In the rows, zero is written as 128.
The rows of M fall into a few groups, and each row is roughly a mix of its group's hidden directions.
M:
[[121  83 151 128  79 109 162 171 159 140]
 [150 170 166 135 115 145 129  87  68 127]
 [160  80 112 156 160 128 124  80 153  93]
 [ 71 127 101 126 115 158  81 126 148  85]
 [ 95 120 108 124 127 164 156  79 185 140]
 [ 62 136 135 146  96 129  95  80 112 120]
 [184 117 187  97  95 113 129 141 145 127]
 [100 103 176 129 118 107 120 166 172 171]
 [ 66 171 112 148 147  82 131 118 143 111]
 [158 188 128 125 155 139 143 157 134  72]
 [183 124 191 119 102  90 125 131 129 112]
 [117 124 221 123 141 113 132 137 139 132]
 [ 90 118 129 181 165 116 126  88 119  85]
 [ 75 129  74 140 117 119 132 120 178 156]
 [151 107 137 106 151 142  60 101 168 145]
 [174  85 124  95 144 125 147 183 156 129]
 [ 81 120  83 141 140 189 131 100 146 119]
 [130  77 145 122  93 127 127 128 197 106]
 [148 142  73 136  99 112  99  97  99  84]
 [144 116 150 157  90 169 105  66 111 134]
 [153  99 151 136 114 157 206 134 140 140]
 [ 76 110 136  84 149 134 187 145 136 113]
 [115 122  79 129 144 154 114 170 185 101]
 [161 136 130 106 143  71 134 172 103 170]
 [145  98 128  96 125 150 118 179 164  75]
 [152  86 169 121 173 155 149  95 162 124]
 [113 152 108 190 116  90 131 115 162 167]
 [142 144  60 134 134 110 108 103  80 104]
 [176  79 133 155 162 127 136 136 116 178]
 [ 88 140 166  89 102 110 124 155  99  82]
 [164 144  91 121 165 140  91 110 100 179]
 [ 96 134 150 123 127 186 142  85 176 142]
 [ 82 142 132 172 129 172  87 104 161 133]
 [119  72 112 114 167 119 176 139  96  99]
 [ 97 166 174 158 161 149 174 144 140 137]
 [104 152 100 140 180 104  76 113 136 162]
 [128 168 128 186 126 130 135  65 122 148]
 [ 98 121  89  98  82  98 166 148  99 109]
 [178 120  75 145 118 126 110  75 145 148]
 [ 90 157 105 169 153 132 100 134  71 110]
 [ 83 104 120 161 102 137  83 160 136  85]
 [184 133 115 179 131 129  83  90 132 131]
 [145 109  77 132  71 147 101 130 166 107]
 [110  89 118 165  75 142 141 136 169 165]
 [148 188 108 164 158 116 167 128 123 162]
 [146  75 136 130 193 130  90 111 134 110]
 [141 139 158 175 200 149 136 131 112 140]
 [173 155 169 127  91 165 155 150  95 122]
 [137 175 128  99 119 161  71  95 136  99]
 [199 135 112 124 188 123 146 134 140 134]
 [165 105 167 127 200 138 145 113 110 131]
 [165 163 122 147 111 178 153 172 151 104]
 [158  89 124  96 120 155 131 191 158 107]
 [160  79 131  99 121 167 102 116  91 167]
 [142  88  52 116 107 144 123 147 154 122]
 [117 173  97 125 169 143 156  96  88 159]
 [152 122 105 122 184 109 121 133 178  81]
 [129 146 112 150 118 113 160 149 123 210]
 [ 67 106 111 149 161 173 130 124 115  93]
 [109 155 161 137 194 139 112 155 109 165]
 [ 92 100 111 154 110 160 111 125 123  59]
 [ 91 130 116 147  96  78  98 181 115 114]
 [138 116  79 151 159 106  89  82 124  93]
 [149 119  98 100 144 159 129 197 157 105]
 [143 128 135  81 183 101 110 105  79 132]
 [ 82 135  99 146 185 140 149 112  84 116]
 [ 97 100 116 110 162  94  90  78 106 150]
 [158 138 101 149 145 158 126 145 188  81]
 [111 119 109 117 136 171  92 195 110 153]
 [ 80 158 131 103 103 137 187 141 125  92]
 [151 132  90  85  61 130 107 111 119 112]
 [101 154 106 182 172 117  94 123  90 133]
 [162 115  77 138 124 132 166 102  84  92]
 [209 133 103 100 139 130 146 112 119 156]
 [109 134 105 181 162 158 110  75 126 104]
 [143 118 168 123 164  70 160 113 153 158]
 [125 134 148  65 130 130 124 171  72 121]
 [149 158  87 150 111 114  72  90 145 153]
 [146 173 150 108 176  83 146 124 102  97]
 [155 103 155 163 144 172  89  96 160 106]
 [129 110  91 167 148 174  94  97 168 132]
 [138  78 168 147 174 132 163 158 124 154]
 [ 98 143 133 136 132 129 204 162  93 126]
 [ 83  95 156 138 119 176 101 158 138  90]
 [ 85 108  98 133 129 148  77 108 165  88]
 [ 92 132 149  59 130 158 160 140 154 144]
 [117 135  87 123 154 163  91 143 164  75]
 [128 118 129  90 185 148 185 119 111 154]
 [141 123  52 116 115 114 150 102  91 107]
 [126 103 110 115  88  71 154 122 182 125]
 [118 114 108 117 149 149 120 182  63 104]
 [183  82 148 161 151 137  96 101 151 123]
 [145 108 193 115 108  95 133 100 120  83]
 [130 108 101 136  57  88 108 115 153 109]
 [116 147 145 132  88 150 202 135 130  95]]

One row of each group comes first, with its name. Which group is each row after those in?
[182  87 130 124 119 145 150 171 174 121]	Q
[123  77 108 109 186 108  84 115 124 112]	B
[158 115  48 143 135 143 125  92 145 128]	E

[105 124 100  87 110  85 179 140 156 158]	E
[130  90 109 175 109 132 134  97 166 179]	Q
[107 145 108 126  65  95 158 161 112 161]	B
[127  97 144  98 148 114  92 164 127 193]	B
[180  74 115 160 109 116 161 123 131 159]	B
[172 155 159 129  91 172 158 159 101 125]	Q
[ 89  76 126  79 157 123 167 138 146 125]	B
[158 160 149 141 126 171 105  80 105  86]	Q
[108 203 130 159 139 115 137  92  97 127]	Q
